Each row is where one point has got to under a steady rotation. How many ticks took it there?
The counts run from 0 to 279.
[ -3  19 -12  -4  -9  37  -8   3   6   7  34  -2 -14  -7  32  16   7 -13
 -24   6 -24  -7   2  -3 -12 -13 -20  10  10  11 -21  18   9   3  -6 -37
  -3  16  19 -12   1  32  -8  20  -3 -27   3  10   6 -20   9 -11  -4  -3
 -31  -5 -25  28  10  -1  -8   3  12 -15  -6  -4   4  26 -12  21  -4 -21
  13  14 -21  -5  14 -14  -8  -9 -15  -8  13 -14   3 -12  -1  -8] | 208
[  7 -13  -8  -6  10  -9   3  16  20  -1  15   2   9  11  31 -43  29  -4
  -4 -17 -10 -24  12   3  14  -6   1  -7 -10   7 -19 -29  13   1  20   5
  17   6  32   1   1  31 -25  40  -1 -26  -7  -4  -5  18   8  14 -26   2
 -22  -4  30   2 -10  14   1 -11  16  -5  12   3 -21   0 -11 -13 -19  11
  37   9   6   5  -9  -7  -7  -3  -1 -18  13  16  11  -3  -3   7] | 221
[ 21 -23   1  24  25   2  -5   4  14  -4  -6 -41  -9  -9  -6  -6 -31  -4
  -7   2  -7 -12   1   5  -9  -7  -7 -13  25  17   0  -8  -2 -41  -2  22
   4   0  10  -7   6  15  -2   0   9  -6  18   9   9  -1  46 -26  17  23
   7   6  32  39 -14  -5 -12  28  25 -29   8  -2  -1  -8 -11 -18   8 -11
  -7   7 -20 -16   9 -13 -24 -19   7 -19   0  -8 -33   4  11   8] | 76
[ 14   0  -8  15 -12 -22  20 -16   3 -15 -21 -12  -2  -2 -33  12 -24  -8
  14 -10  25 -47  16  25 -13 -24  20 -17   2  -7   2 -15  -6 -14 -20  -6
   4   2 -19   8   6   1  14   3  21  16   8 -21  14   3  22  -2  -4  13
   4   2  14  -1 -12 -28   4  14   7  -3   7  -1 -10 -19   6  -7  -1 -21
 -14   2 -19 -15   7  27  10   3  26  28 -16   8  -7   0   0   2] | 158
[-15  13  20   9  -9 -17  -4  17  -6  22 -33 -16  10  -1 -15  29 -12   9
  -8  17  27  12  -4  30   2 -12   7  19  10 -29 -17  14  -4  -7  -7  32
 -19  -5  -1 -14  18 -15 -13 -31  -8  18  17  12 -25   0  -2  24  12  22
  -2  16 -14 -30  11   8   5  15  12   3 -10 -19 -21 -11  22 -21  26   5
  -4   3   5  -2 -16  19 -14   4  42  36  -5   1  29   6   8   0] | 276
[ -1   2 -13  -9  17   0  -9  24   3  23   6  17   7   6   7 -22  35  18
   5   5 -10 -14  -9   3   5  -4   3 -24 -11   7 -10 -14  16  -9 -10  32
   4   1  21   8 -23  31  -6  21 -11  -5  -9 -14  10   5   2  19 -14   8
  23 -16  22  16  25 -10   6   0  19   9   3  -5 -15   7 -11 -12 -19   0
  47  13 -15 -12   6  11   0 -16  -7  -6  17  23  14   4   4  19] | 5
[ -1 -12   6 -11 -16  20 -13  -9   5  19  19  -7  27  10  50 -12   2  -4
 -22  29 -21  20  19 -15   0 -20 -20  11   3   3 -15   4  12   8  19 -26
  20   1  21 -20   9   7  -8   1 -15  -1   6   1  -9  21 -20  -7 -17   4
 -20 -19   5  19  21   6  -6 -32  15   9 -13  29  -6  10   3   2  -3 -15
   1   7   0  16 -13   4  -1  11   6   5   5 -23  24 -16 -16  -7] | 227
[-30   8 -14 -10 -11  14   9   3  -2  -3  -5  12   1   2  16 -14  22   0
  -4   5 -13   3  17 -14 -12 -20  -2  -4 -11 -17 -49  12  -3  46  24 -32
  19  -1  13 -10  -1  28 -10   8  11 -16 -13  -8 -11   0 -20  24 -17 -12
 -29  -9 -14 -22   0  -2  14   0  17  15   1  17 -24  25  15  13 -16  -1
   7  21  25  32 -18  -3  -9  -8  15   1  10  10   9   5  13  -4] | 223
[ 15  17   7  -7 -16  18  -3 -33  -7  14  -9  12  13  -7  35 -11   1  14
 -11  42  -3   6 -15 -17  13 -19  13  -8 -10  16  -7  17 -16   1  25   0
  32  26 -17   2   8 -14  30  10  13  19 -11   6  -2  32   1  11  14 -15
  14 -27   7   1  -6   5  15 -14   8  -2   8 -10  29  24  -4 -15 -21  12
 -25  -7  -6  14 -20  29 -17 -11   3  -9  14  -6  -7 -18  10  -1] | 253
[ -2   5   7 -17  16  -9  -1  34   1  16   1  25   5  -6  13 -39   4  -6
  -6  -3  16  -8   2  -1   0   3  -1  -6  -2 -17  -1 -33  10  -9   8   3
   6 -10  29   3 -15  24 -25   5  -1  -3   1 -14  10  23   2   3 -20   5
   1 -10  51  -5 -16   6   3  -7   5  11 -18   0 -17 -12 -33 -34   3   9
   9  -1  17   5 -30  23   4   7  -4 -10  16   0   7   9 -10   4] | 9
[ 13  12  13 -18  24   5 -14  11  15  25  10  17  47  13  23  -8  11  -6
  -7  27   4  17   4  20   0  13 -33  17  -3  -8  13   6   4 -20  -7  19
  -3  -9   5   1  12   0 -20 -11 -29  16   9  -5  -1  30 -14  -6  -4  13
  20 -14  26   2  11  -3   0 -30  11  19 -13  25 -15 -23 -18 -14  -7 -12
  10 -13  23 -12  -7  29   7  18 -15  -5  15  -9  22   4 -23   1] | 16
[  7 -24   0  12 -24  12  -3 -41   8  23   8   4  41  10  22  24 -10  20
   5  31 -14   2   1  -2  -1 -11   7   8 -13  21  12  23  -8  -1   9   6
  24 -11 -26  -9  27 -23  -7   3   7  24   1   1 -11  14  -9   4  28   4
   2 -12 -13   2  26   2  -1  -4  21   1  23  20  13   7  17  10 -19 -24
 -16   6 -20  14  10  19   7   2   9  19  -4  -2  14 -16 -12  -3] | 149
[-27 -15 -15   5   5   5  13   8 -26   0 -11 -30 -21  -9 -16   1   9  26
  -4   2 -15   0 -32 -23  23  15   9  -1 -16 -11  10   6 -14  29  -8  -6
  -1  -9  -1   4 -22  -5  20  -8  -1  -3 -14  12 -13 -41  -9  25  18  -8
   6   8 -16   5  19  -7  14   2   2   9 -16 -17   6  20   8  12  14  10
  21  11  -1   4  10 -26 -12 -37  11 -11  -5   3 -26  -6  15  11] | 85
[  0   5   6  -7  -9 -19  -2 -16  -2  12 -23  -8  -3 -30   0  35 -58  20
   0  12   2   4  -3   1 -14 -21   5 -16  16   3   8  -2   2  -8 -17 -27
  11  22  -8 -21   2 -12  14  -9  19  26   3 -11   9  -3   7 -17  16   1
  21  -6   2  -3  -5   8  -8  -8  18  -4 -20  -5  21  11   3  -5   8  -8
 -10   9 -23  -5  -2   7   4  -2  15  16 -29 -34   5 -12   5  14] | 160
[ -8   1  -9  -7 -19 -14 -10  38  -9   8  -5   0  17   2  -8  30  26   3
 -18   6  27   2  -2  18   7  23 -36  -6   4 -17 -17  17  -8  -6 -28  16
  -3 -16 -12  -9 -18 -17 -10 -22 -16  -5  15   7 -25  13   3  13 -13  10
 -11   3 -19  -3  22  28 -11   1  18  -7 -12 -10  -1 -13  33 -16  16  17
   8  -8   9  17   0   2 -14   4  -4   6  11 -12  19  28 -14   2] | 198
[ -2  -6  -2  11   1  28  -6 -12   0   9  12 -10  34  14  15   5  33  12
  16  11   0 -11  20  25  18 -16  -8 -27 -16   7   0  25  10 -11 -11  -7
  26   6  -6  -5   1   5   2  18  -9  18  -2  -1   8  18  -4 -17 -15  -8
  10  -5   4   4   8 -23  29   1  13  17   9  28   6  -3  12  15 -30 -28
  23  21  -7   9   2  35 -10  -4   1  19  23  29  11 -20   3  -8] | 235
[ -8 -13  -3  36  15   7  10 -22  13 -21  -1 -34 -45 -16 -13  -5 -30   0
 -16  15 -20 -24 -17  -6 -11   3  21  13   5   5  18  -4 -13   6  10   5
   5  -1  22 -18   4  19  13   1   3 -18  13  -3   2 -34  24 -17  13  22
 -10   8  -2  33 -20 -24   5  26 -14 -22  -1 -15   2   4 -23 -10   2  -7
 -10  10 -26 -10  31 -32 -18 -35  11 -18  -3   8 -39  -3   8  -1] | 77
[  0 -13  -8   2  17  -2   7  24 -11   0 -15   2 -37 -14 -11 -14   3  10
 -17  -9  -7  -3 -26 -37   9  30   2 -17  12  -5   2 -37 -15   6   6  26
  17 -16  15   9  -4   4   5   7  14 -30 -16  -5  -2  -8  21  20 -12  -3
  -5  -2  17  16  -2   3 -32  -4 -24  -3 -12  -9   5   1 -35 -10  -1  29
   3   5  22   1 -15 -31   1  -4   2 -42 -11  -6 -22  13   9  10] | 88
[  9  -5 -11  17   7  -6   6  27   1   9  26  -4 -28   5  -1  -1  12  -4
  -7 -16  -9 -21 -17   6   7  11  31 -15  11  -7   5 -23  21 -24   8  29
   7   9  11  12  -9   5  -8   8   8 -24 -16  -9  20 -21  46  12  10  -6
  -6  19 -10  30  22   5 -24   8 -11 -29  -9 -18   5  -9 -12 -20  13   1
  11  10  -6 -15  18 -16   7   3   1 -11   3   8   9  -3   3 -10] | 188
[-23  16   8 -21 -12  35   1  -3  -2  -9  11  14   0  -2  -1  22 -11   8
   8  20  -1  -8   8  19   0 -28   8  13   8   2  -1  37  12  14  -8 -43
  14  22  11   3   9  10 -10   5   0  18 -12   5  24  -6   1  -1   6  -4
  15   3 -26 -28  -1   3  31   1  10   1 -13  -1  -7  24   3  -6  -7 -24
   8  13  -6 -12  14  14  12  -6  -6  52  18  15  15   0  14 -15] | 26
[-14  15 -11 -15  -6  -3  -5  24   1  14 -22   8  26   8   6  -4  25   1
  -5   3   0  -6  34   0 -16 -22 -30  -8 -13 -10 -30   3  15   5   5  -9
   7   6  14 -16 -19  22 -17  -1  -6  -2  10  -1  -2  33  -6  -3 -29   9
 -15 -19  19 -24 -15  11  18 -10  11   5   7  18 -32  -3  17   9  -9  12
  10   4  22  16 -33  15  -5  -1   3   6  10   0  19  17   4   7] | 224
[ 40  -4  21  17  14 -10   1  -2  12   3   5 -21 -12   0  -4 -24   5  11
   7  -6   2  13 -22  11  30  11  26   3   8  -6  51 -25  -5 -26 -18  45
   1  15  -7  20   6 -12   5  19  -5   0   0   2  28  -9  21   5  33   2
  31 -11   4   6  13   5  -3 -15  -7   4 -14  10  -3 -23 -14  -5  13  -4
  -2  -9 -10 -12   4   5  11  28  -9 -24  -5   3   1 -22  -1  16] | 266
[  8  -7  25 -19 -12   6  -5  -9   1  22 -11  -4  35  -9  13  -8 -15  31
  -4  22   7  22 -16   6  17 -23 -16 -13   1  18   7  -1  -1  -3  -1 -15
  28   5  -4  -8  -7  -8  -3  -6 -25  15  15  -7   4  37 -20  -4 -23   2
  21 -19   1   3   8   7  13 -24  23   7 -21   3  26  -7   9 -15   1  10
  -9 -10 -15  -2 -20  23  22   4   8  12  -3 -17  10  -9  -4  30] | 246
[ -1 -19  15  20  -2   0   9 -11   8  15 -13 -37  13  10  18   9 -15  18
   7  10 -24  16  -1  17   2 -23   4  11   9 -10  -7  13  -8 -16  19  32
   3 -16  -2 -17  19 -19 -13 -18 -22  13  19   2 -20  19 -11  20   7  15
   2  11  -3  12  10  16   1  17  28 -17  -3  11  -6   5  36   1  15   8
   4  10 -14  -7   8  -8 -20  -6  22  15 -16  -3  11 -22   9  13] | 64
[  1  27   3 -14 -35  16  18 -13   3  -2 -28   8  13  -3  -6  20  -5 -19
  -6   6  14  11  14  -5 -20 -35 -10   3  12  -1  -9  19 -21  -5   4 -12
   4  32 -24   4  24  -2   7   2  18  22   4 -17  -6  22  -5  16   5 -15
   1 -13 -11 -31 -17  14  12 -14  -1   6   1  -5   5  12   1  13  -4  16
 -19  -2  10  22 -37   4   2  12  -3   6   2 -11  15  -5  24   0] | 41
[-11   8 -29  34  25 -10  -8  14 -10  27   5 -17   6  -9  -9  29  -1  14
  17 -11 -15  -3 -15   2  12  29   5 -16   4  -6   2  21   5 -23 -17  18
  -4  -3  -2 -16  -4 -38  10 -11  -7  19 -14  15   1 -27  27   3  41  12
  13  12  -6 -13   8 -12  15  -5   6 -36   8  -9  -7 -17  27   5  -4  -7
  23  19  12   8  38  19  -8 -10   6   4   6  19  -4   3 -10  -5] | 183
[  3  45   2 -23   7  -6   8  16 -13  -6  -3  20   9  25   8 -26  22  -5
 -20  19  14 -16  -6  21  -9 -23   1   0 -28 -29   7  -3  -2   1  17  27
  -5 -39  20  10   6  25 -22  -2 -22  -2  11   0  -4  11 -26   5 -25  13
 -10  -5  16   2   7  -6   7   3   4  17   7  12 -45 -10 -14  -6   2  -5
  16 -13  24  -6   2  14   1   2   2  28  12  12  19  11 -16 -11] | 13
[  2  12   0 -12  -1   8 -14  11 -11  25  23 -16  -4  14   7  -8   9   6
   3   7  12  -4   0  12   9   0 -10 -11  26  11 -14  -4  28 -21  -2 -12
  29   1  50 -16 -10  20 -26  19 -23 -10  -5  27  36  14  14 -33 -20  12
  -6  -5  20   3  -1  20 -22  22  -8 -22  11  -5   1  -7 -20 -16  11  -1
  19  11 -12 -17  -8  -3  15  -7  -1   7  11  18   9   9   2 -12] | 109
[  1  10   0   0  27  -6   9  18  -1 -17 -28 -35 -31 -11 -41   3 -20   3
  11 -16  15 -20 -16   3 -12  16 -17 -36  14 -19   9 -16 -16  -8 -15   5
  -2 -13  13  -8 -17   9   4 -25 -18 -12  21  -6   8  -8   7 -13 -19  35
  18   0   5  19 -15 -12  -4  24 -13  13  -9  -7 -14 -32  -7   1  17   2
   7  -2  -4 -22  12 -16   5   0   4  -2 -16  -3 -27   4   4  22] | 80
[ 10  11   8 -31   1   1  -9 -15   8  10  -9 -12  28  18   3   3  11   3
  28 -12   3  -2  22  28  15 -11 -21  -7  -3   6   0  13  16   9 -31 -19
 -16   4   5 -10  -2  -4  -7   8  -7  20  19   4   9  -1 -30 -20  23  23
   9 -13 -10 -15  12  -1  21   2  20  23  15   1 -22  -2  41  41  -4 -19
  28   9 -19  -5  12  12   8   8 -16  23  -6  21   4  16  -3  -2] | 131
[-28  -1  -8  21 -13  -2   9  20  -1   5  29  12 -30  -8   2  10   1   1
 -11   0 -26 -18 -19  -7   9  11  34   3   8 -11  -9   0  14   1   6   9
   3   1   1 -13 -13  19   5  -3   7 -19 -27  13  18 -47  28  24   7  -1
 -12  19 -23   1  17  -2 -12  12 -22 -16 -17 -21  -1  19  -2  -4  26 -17
  16  23  -3  -5  20 -25   8 -13  29  10  -5  -2  12  -4  -1 -22] | 189
[ 39  -6  10   2   1 -17  25 -29  13  -9 -23  -3  21  14 -13 -21 -23 -10
  -1   8  21  -1  15   5  -5  -5   6  -4 -13   5  17 -31  -1   2  17  17
  -4 -21 -21   9  23 -11  -4   8   3  -1  25 -15  -4  27 -12 -15  -6  11
   1  -1   5   3  -1   4 -16 -12   1  -4  12  23  -7 -24  -6  -3  -6   2
 -44 -14  11  13   1   7  22  40  -1  -3 -17 -22   7   4 -28  15] | 147
[-30   3 -21   3 -16  -2  -2  19 -25  14   7  -1  -9  -3   0  24  20   6
 -21  20  -7  12 -16  -5 -10   9 -23  -1   0 -29 -15  16  -8  13  -2   0
 -12 -13  -4 -17  11  -2  -4 -29 -10 -15 -12  15 -15 -24 -25  15 -13  11
 -17  13 -44  -6  30   5  -8  12  -9  -1 -22 -12  -6   9  33  -8  19  11
  -5   3  14  22   6 -12   2  -9   7  15  10  -7  30  22  -9 -11] | 197
[  7  -4  -1   1   1   3  12  -8   9 -35  13 -11  21  22  14 -34  18 -17
   4   2 -10 -12   7  32  -2   5  -5  30 -34  -9  17  -4  -7  20   6  -3
 -14 -25   4   4   7  23 -15  -2 -23  -5  19  -3  -8   0 -23   2 -19  23
 -31  -9   1  15   7 -22  -2   1  20  19   1  38 -45 -17  -3  11 -14 -26
   9 -21   8   2  22   9   0   3 -23  11  17   9  -1  -8 -16  -2] | 229
[ 16  -7  -9  13   0 -39  16   9  -1   9 -32  -3  17 -24 -27  -1 -23  19
  14 -19  28  -4 -13  17   4   0   7 -26  -8  -5  16 -17 -14 -11 -20   8
   1  -6   0   2   0 -41   8 -12  13   7   7 -13  -2   8 -11  -1  18  18
  24   1   7 -19  12 -10   4   6   8 -13  -7 -18   2 -21  21  -1   4  28
  -1   0   6  -3   5  15  -1  -4   9   9 -17   4 -22  20  -8  39] | 165
[ 25 -16  19  -2   2  12  32 -10  28  -8  13  -3  -5   2  15 -38  -4   0
   7  -3  -5 -26  -4  23   4 -22  11   7  10   3  19 -22  14   3   7 -15
  25  23  16   2  -2  32 -12  36   2  -8   4 -21  24  28  13 -13 -22   5
  17  -4  23  20 -19 -22  19  -9  -1  -1  -8  17   6  -4 -28 -25   6  -8
  -3   7  -3 -23   4   6   7  -2  -8   8  10   4 -17 -19  -7   8] | 240
[  0  19  -8 -37 -11  29   0 -24  11 -12 -11  10  -8  -9   0   3 -13 -36
 -11  19   5  -1  13  -7 -16 -17 -24   7   5  10 -16  18  -2  37 -13 -67
 -17   7  19   4  17  28  -2   2  13  -1  15   4   3  -9  -9 -40  -9  -6
 -11 -27 -14 -16 -25   5   5   7 -11  14  10  -4  -6  18  -6  17  -8  -5
 -16 -19   6  14  -7   6  10   9 -24  10   5  -8  -4  14   6 -23] | 126
